Each named move below is a turn or a mirror, shown by a few rows before and after it. Which moves, in which order, take the first row of each later pair to the second? The first pair is answered.
j_272:
[-33  -3  37   1  26  25   1  14 -27 -26  17  -2   9  25  -2 -17  -8  -9
  14  25  14  50 -16 -10] -> [-19  -1  17  -6  25   3   5  19 -36 -32  10  -7   2  34  13 -13  -9 -23
   9  18  -3  59 -19  -3]
[-19 -11   9   2  10  27   2 -22   7   2  -1   0   0 -34 -12  15  -1  28
  24  -4   1 -25  22   4] -> [ 11  -6 -28 -12   7 -14  12 -15 -14  -8 -15 -11 -16 -13  19  23  -2  -4
  11 -17 -34  -7  17  22]
[-16 -14 -10   0  16   6 -18  -9  -1  13 -17 -19   7  -9 -28   5  -3  31
  26 -10  45  20  -6  27] -> [  5 -10 -34  -8  11 -23 -11  -3 -15   5 -26 -27  -5   6  -5  11  -4   9
  19 -19  20  32  -8  39]
[ -2  -2  22  -4  -6  27  -7  -7   1  21  -5  -7  -1 -12  -2   1 -16  12
  15  -9  16  -1  11   6] -> [ 18   2  -3 -13  -9   0   0   0 -13  12 -14 -13 -12   3  21   6 -17  -9
   7 -17  -9  10   8  18]
j_872:
[  0  -2  11   1  -4  11 -12 -21   1 -12   0 -15  -7 -10  -5  19  17  22
  25  -1   2  31 -20  14] -> [  7  -4   7  -3 -18  -9 -10 -20   1 -18 -14  -8  -5 -13   0  11  29  16
  16   1 -10  24 -24  14]
[-15   5  15  -2  -4  25   4  -2  10  -4   0   5 -10 -22   8   0  -4  11
 -13 -10  10 -12  22   3] -> [-11   3  12  -7 -14  10   6  -1  11  -8 -11  11  -9 -24  11  -7   7   9
 -19  -9   2 -18  20   3]
[ 12  -3  10   1   5  10   0   2  -9   6   0   3   8  -2 -19 -11  16  19
  -3 -15 -11 -21  -8  -1] -> [ 10  -3  11   2   9  15  -1   2 -10   7   3   1   8   0 -20  -9  12  19
  -2 -16  -9 -19  -7   1]
[-17   6   9  22  17  14  -7  -2 -11   0  20  -3   3  -6   8  10   7  -2
  -1  18   7  -1   3 -18] -> [ -8   3   4  13  -2 -14  -1  -2 -10  -8   0   6   4 -10  13  -2  26  -8
 -14  20 -10 -10  -4 -21]
j_51:
[ -5 -17  -1  -8 -15  12  -9  -9  44  31 -18   3  -1 -20  -6 -19  12   4
 -20 -20  12  -8  -3  -9] -> [  7 -16   1   0 -24   9  -7 -24  34   4 -23  11   2 -18   5 -13  24  33
   7   9   3 -10 -14  11]
[ 14  -6 -36  15   3 -11   9  12 -33 -27  12  15   2  26  45   6 -15 -17
 -22   0 -39  10  10  -7] -> [ 11  -7 -35  13   4 -11   8  16 -31 -21  13  14   1  27  43   3 -18 -24
 -28  -7 -37  12  11 -12]
[-28  -2  10  18   6  12  11   4 -11  -5  27   9  -1 -17  -6   2  -2 -20
 -16  -2  -1 -18  25 -27] -> [-21  -5  15  14  -7   2  11  -2  -9 -15  15  18   1 -25   0  -2  10 -12
 -16   5  -9 -28  24 -24]
[ 10  18 -37   3 -21 -19 -15   3   7  -5  34  -8   6  -8   0   2   0   1
  16  -8   7   8 -13  26] -> [  8  17 -38  -2 -18 -17 -16   8  12   5  35 -10   6  -8  -3  -2  -3 -10
   8 -19  10   8  -8  21]

Each pair is two moves apart.
[  2 -10  -9 -31  -4 -21  16  41   3  14  -8  -8  32  27  -9 -28  35 -29
 -32 -24  -8  -3 -10 -43] -> [-21  -9  14 -17  15  23   6  36  14  28  14 -12  39  20 -32 -22  21  -7
 -17 -20  25  -6  -3 -51]
j_272, j_872
[  6  19  -2  18  -2 -27   4  -1 -27 -44   8  -5   0  29  18  12  14   7
  11  45 -33   6 -16  -2] -> [-33  20  20  26  28  22  -7  11  -7  -4  42 -16   9  26 -21   7 -10   1
   5  26   9   9  -3 -35]
j_272, j_51
[ -1  22  -6  22  31   5   3   2  -7   7  39  10  36  18 -25  -4   0  -7
  -1  12   0   1 -14 -12] -> [ 14  22 -22  13  24 -22   9   6 -14   0  27  10  30  24 -10  -6   7 -21
 -11   9 -19   5 -19  -7]
j_272, j_872
[-32  -2  23   7  24  61 -13  -7  23  39  23  -8  15 -10 -46  -4 -11  22
  11  -1  44   1   0 -15] -> [ 32   3 -47 -31  -6 -38  10   9  -9  14 -28 -16 -19  16  23   0  -1 -46
 -28 -30 -34  22  -8  18]
j_272, j_51
[ -5   8  -7  15  25  14   3   4 -23 -12  34  -4  -2  23  11  23 -30  -8
   6  -7  -6  21   7   4] -> [-10   0  -5  -4   3 -12   6  18  -2   6   8   8  -6   5  10  -2 -18 -37
 -35 -33 -12  -1  22 -16]
j_51, j_872
[  5   9   9  24  -6  -2 -13   7   0 -27  16   0   0   9   4   2 -14  39
   8  33  -6  16  12  36] -> [ -2  15  -6  18  13   1 -14  26   0  -4  32 -19  -7  23   0   3 -33   4
 -11   3   0  32  19  23]
j_51, j_272
[ 34   3 -23   4  -4 -23   9   1 -24 -18   0 -12  15  33  19   8   2   7
  14  19 -15  25 -27  20] -> [ 12  -8  11  10 -25 -16   5  -7   1 -16 -10  14  35   5  -8 -17  28  32
  10  36   1 -11 -28  -1]
j_272, j_872
[-14  -2  19   2 -11  17   1 -11   3  15 -13   6 -10 -25   7   2 -23 -11
 -11 -19   8 -17  35   9] -> [  6   0   6   1 -20  -4   7 -19 -13  -8 -24   7 -14 -17  28  10 -15  -5
   0  -7 -13 -13  26  28]
j_272, j_51
[ 12   6 -27   4   7 -17   7   5  -5 -43  -3 -24  -6  26   4   6   5  -2
   9   5 -31  11  -4  -6] -> [-23   1   3  15  21  27  -5   6  19 -18  19 -20   7  12 -31  -3  -4  11
  10   1   7   1   7 -32]
j_51, j_272
[-14   9  13  11  20  16  -7   2   7  15  30  -3  10   3 -15  11  -4  -8
   5  -9  21   3  -2 -12] -> [ -1   1  23   3 -18 -10  -3  -8  15  -2  -5  23  11 -21  -2  -6  25   7
  -3   5   5 -27  -1  -3]
j_51, j_51
[ 15 -25 -45 -18 -40   7   0 -28 -31   9  -7 -42 -10  22   9  12  -7  15
  10  13  12  29 -22  14] -> [  6 -30 -44 -33 -47  -2  -2 -14 -12  34 -17 -37 -15   9   2  -7  -9 -12
 -26 -16  16  18  -7  -5]
j_51, j_51
[ 34  13 -29  -1  -8  -9  17 -11  29  13 -10 -14   8  24   3  -8  27   1
 -19 -17 -12  19   4 -10] -> [ 18   8  -4   7  -9  13  11 -17  43  20  -7  -4  19   7 -17 -16  33  20
 -13  -7   7   4   7 -22]
j_272, j_872
[  7   5  26   7 -16  21  -6 -19 -19 -10 -16  38 -14 -34  25   6   7  24
  13   6  10 -23   6  23] -> [ 12  12  14   8   2  33  -6 -16 -30  -5  -2  22 -21 -20  33  23 -13  16
  21  -3  12  -2   8  33]
j_272, j_872
[-39  10  28  16  -2   7   4 -10   8   2   4  11 -15 -16   6  -8  -5 -19
  -9   6  25 -22  36 -19] -> [ -6  14  -2   8 -12 -32  15 -14 -16 -27 -13   7 -26   0  39   3   3 -27
  -3  14 -10 -10  25   7]
j_272, j_51
[-16  24 -10   2   4  17   5   6  13   2   9 -35  15  14   4  15  16 -28
 -42 -15   3  26  14   3] -> [-15  18  -6  -3 -17  -4   8   5  21  -5 -10 -22  19   4   3  -1  36 -27
 -50  -7  -5   7  11  -3]
j_272, j_872
[ -5 -15  -3  -8 -29 -51  19   6   2 -33 -15  26  10   1 -24 -24  29   4
  -8  29 -14 -31  -2 -29] -> [ -9  -5  -6  17   9  -9  13  -5 -22 -42  27   2  13  27 -28   8   3  30
  41  52   3   3 -13 -10]
j_51, j_872
[ 23   4   4   9  -7   2  -5 -38 -17 -17 -11   9  -8  -1  28   3   6  32
  36  29  -7   7   6  25] -> [ 29   3 -17  -5 -18 -45   2 -17 -16 -12 -28   9  -8   9  27 -16  20 -13
   2  10 -29   6  -2   4]
j_51, j_872
[ 24   4 -14   6  -4  -5   8 -14 -22 -23  -3   0   1   7  12   5  12  22
  21  27 -14  13 -26  20] -> [ -2   7 -10  11  27  28   1   0 -15   9  29 -17   4  16 -13   9 -14   7
  14   5  14  30 -19  -2]
j_51, j_272
[ -5 -14 -40  11  17   8  -9 -11 -19  12  15 -25 -15  15  14  19 -22 -17
  36  41 -12   2   5  17] -> [  0 -24 -33   2 -20 -31  -4 -11  -8  -1 -18   0  -7  -2  12  -9  14 -17
  18  51 -30 -28  -3   5]
j_272, j_872
[  1   9 -13   8  10  -4  -1  -3  -7  -6   0   0   1   8  17  17 -13  -7
  -3 -11  -3  11   6   9] -> [-15   5   9  14   9  13  -6  -9   8   0   5  10  13  -6  -1   8  -6  12
   1  -2  14  -5   7  -2]
j_872, j_272
[-15  -7   1   2  -2  22 -12  10 -22 -17   0 -16 -23  13  19  27   8  -8
  31 -17   1  -1   6  14] -> [-17 -14   5 -12 -18   9  -9  17  -7  -4 -16  -6 -25  -2  19  11  15 -24
   4 -32  -1 -16  15   3]
j_51, j_51
[-18   6   4   2  18  31  -6  -9   7  31   1 -17  -3  -8  -9  16 -15   1
   9 -16  33  11  -3  23] -> [-12  -1   6 -13 -11   0  -3  -4  23  34 -31   1  -6 -26  -5  -7   5 -12
 -20 -25  20 -15   1  15]
j_51, j_872
[-22   4   6  22  19  31  15 -12  -5   2  23   3 -11 -17 -17  -5 -30   5
  -4   1  30  -7  28  -3] -> [ 10   4 -29   2   2 -20  26  -2 -17  -8  -4   2 -28  -6  17  -7 -25 -31
 -26 -15  -8   0  27  10]
j_272, j_51
[ 35  18   3  21 -13   4  28  13  -8   3   2   4  29  -1 -14  17  -6  -3
  -4  -5  -2  23 -15  15] -> [ 33  15   1  17 -15  -1  29  19  -3  12   1   4  28  -2 -17  12  -5 -14
 -15 -15  -2  21 -10   9]
j_51, j_872
[ 14   9  -6   9   1  25 -15  -1  12   2   2  -6  -4 -22 -20   3  16  17
   2  25   7  32 -19   9] -> [  7   6  -5  -3  -5  17 -14   9  25  18  -4  -5  -5 -31 -23 -10  16  -3
 -23   5  10  23 -12  -3]
j_51, j_51
[-19   7  12  11   6  26  -3  -4 -10 -19  45   6   4  -7  -3  20 -18  -8
   5 -11  15  -2   3  -7] -> [-14  -1  22  -2 -23   1   0  -7   3 -21  14  27   2 -30   3   0   4  -9
 -16 -13   5 -28  11  -9]
j_51, j_51
[ 32  11  -8 -13  -3 -13  18  12  13  -5  -6 -11  -5 -14 -11 -11  17   1
  10   0 -23   9 -20  -5] -> [ 28  16  -7  -5  13   7  16  11   7  -4  10 -22  -4  -5 -14   1   5   8
  23   4 -13  23 -20   0]
j_51, j_872
[ 15  -8  16   7 -24  21   5  -3  -2 -29  -1  31  -2 -15  19   4   4  15
  -5   6 -12 -36   6   3] -> [ 21  -5   4  10 -21   8   8   0 -14 -41   3  25   1   0  22   8   9  11
   0  13 -22 -28  -7   4]
j_51, j_872
[ 12 -14   1 -10 -17 -30  -5   1   3  -6 -32  10   5 -11  10 -22  35   2
  -2  -1  -8 -20   8  -3] -> [ 12  -6  -1  12  12   2  -8 -11 -18 -18   2  -8   8  11   9   7  17  28
  40  24   2   7  -3  14]
j_51, j_872
[  2  -2  10 -11 -21 -11   4  -5   7  -8 -23  22   3 -21   6  -7  17   6
 -14   4  -6 -31  12   1] -> [ -8  11  -3  11  26  25   0  -1 -14  -3  26 -12   6  13  -5  24 -17   8
  17   7   9  10   3   4]
j_51, j_51
[-14 -17   4 -12  -9  -7   0  11  19   4 -13  24   9 -19 -18 -19  20  -7
 -29 -10   1 -28  21 -31] -> [ 10  -8 -33 -20  11 -18   6  18  -6   2  -5  -2 -12  10  14   7  -5 -37
 -28 -27 -20   9  21  -8]
j_872, j_272
[ 11 -18 -24 -34  -6  -3  -5  21  11   1 -14 -12 -23  13  21  24 -21  24
  10  31   3  17 -13  28] -> [  4 -24  -9 -34 -25 -12  -5  17  23  -2 -27   5 -13  -3   8   5   2  35
   4  42   5  -7 -16  15]
j_272, j_872
[-15 -21  -5   8   6  -1 -16   3 -17   8 -10  -1   7 -10 -10  -7   2  -9
 -15   0   2 -23  -4 -15] -> [-10 -19  -7  16   9   3 -15  -6 -26  -6  -4  -3   9  -4  -5   3   4   7
   4  16  -1 -18 -12  -2]
j_51, j_51
[  1  14  -2  25  20  -3  -5   2   3   0  26 -11  10   5  -9  14  -9 -23
  -6  -5   5  -2  -5 -26] -> [ 13   6   5  17 -11 -25  -2  -6   8 -17  -5  10  11 -14   2   0  16 -10
 -12   7 -10 -26  -6 -18]
j_51, j_51
[-18   1  16   7  13  25   2   8 -10  -5  17  16   1  -3   3  10 -20  -2
 -12  -4   9 -19  29 -11] -> [  3   3  -3  -3   0  -7  11  12 -19 -16   0  17  -8   3  26  11 -13 -19
 -24  -9 -16 -15  25  -2]
j_272, j_51
[ 21  -7 -12 -28 -17 -26  -3   9  23  33 -25 -12   3  -3 -24 -26  26   6
   0 -12   2   3 -22  -3] -> [ 25   2 -17  -9   4  -6  -5   0   2  17  -1 -26   7  19 -22  -4  15  27
  37  12   4  25 -36  12]
j_51, j_51
[-19   2  -7 -23   4 -11  -4  24  -6  26   8 -10  20   0 -29   5   0 -31
 -11 -16  11   4 -13  -3] -> [-25   1   8 -16  10  18 -10  12  -4  27  17  -9  19  -9 -30  15 -11  -8
   7  -9  26   3  -4   6]
j_51, j_872
[  7  -3  23 -10  -2  19   8  -6  28  16 -16 -10  -6 -23 -25  12 -17  24
 -18 -18  31 -17   8  -2] -> [ 15  -5  24  -9 -14   8  10 -12  26   1 -28   0  -5 -27 -17  11  -3  37
 -12  -4  22 -26   2   6]
j_51, j_872
[ -9  -1  12  18  -9  -3   2  -7   0 -28   0  18   8  -3   0  -2  11  14
  17  20  -3 -21  -2   4] -> [ -9   5   3  21  12  14   0  -7 -11 -22  17   3   1   9   7  15 -11  10
  24  12   2   1   2  13]
j_272, j_872
[ 20   7 -32  -3  -3 -12  14  -2   3 -17 -12   4  17  -9  26  22  -3 -11
   9  14 -33  -2   0  27] -> [ -1  -2   1   5 -12   6   8  -7  24 -12 -13  21  33 -31  -1   6  12  14
  12  28 -11 -27   3   8]
j_272, j_872
[ 22   5  10 -25 -15  28 -22 -12  39  25 -22  -9   6  -8  -5 -15  14  40
  24  -1  40 -13   5  25] -> [ 30  10   2 -17  -8  28 -20 -16  25  12 -13 -15   9   6  -2  -8  15  48
  42  13  35  -1  -7  32]
j_872, j_51
[  7   8  -3   1  18  23  -3   0  -6  10  16 -20   5  18 -13   6 -10  15
  26   5  13  24 -16  10] -> [  2  -3  15   0 -13   2  -4  -4  12   1  -9   5  17  -3 -25 -24  24  25
  13  18   9  -9 -20  -7]
j_872, j_272
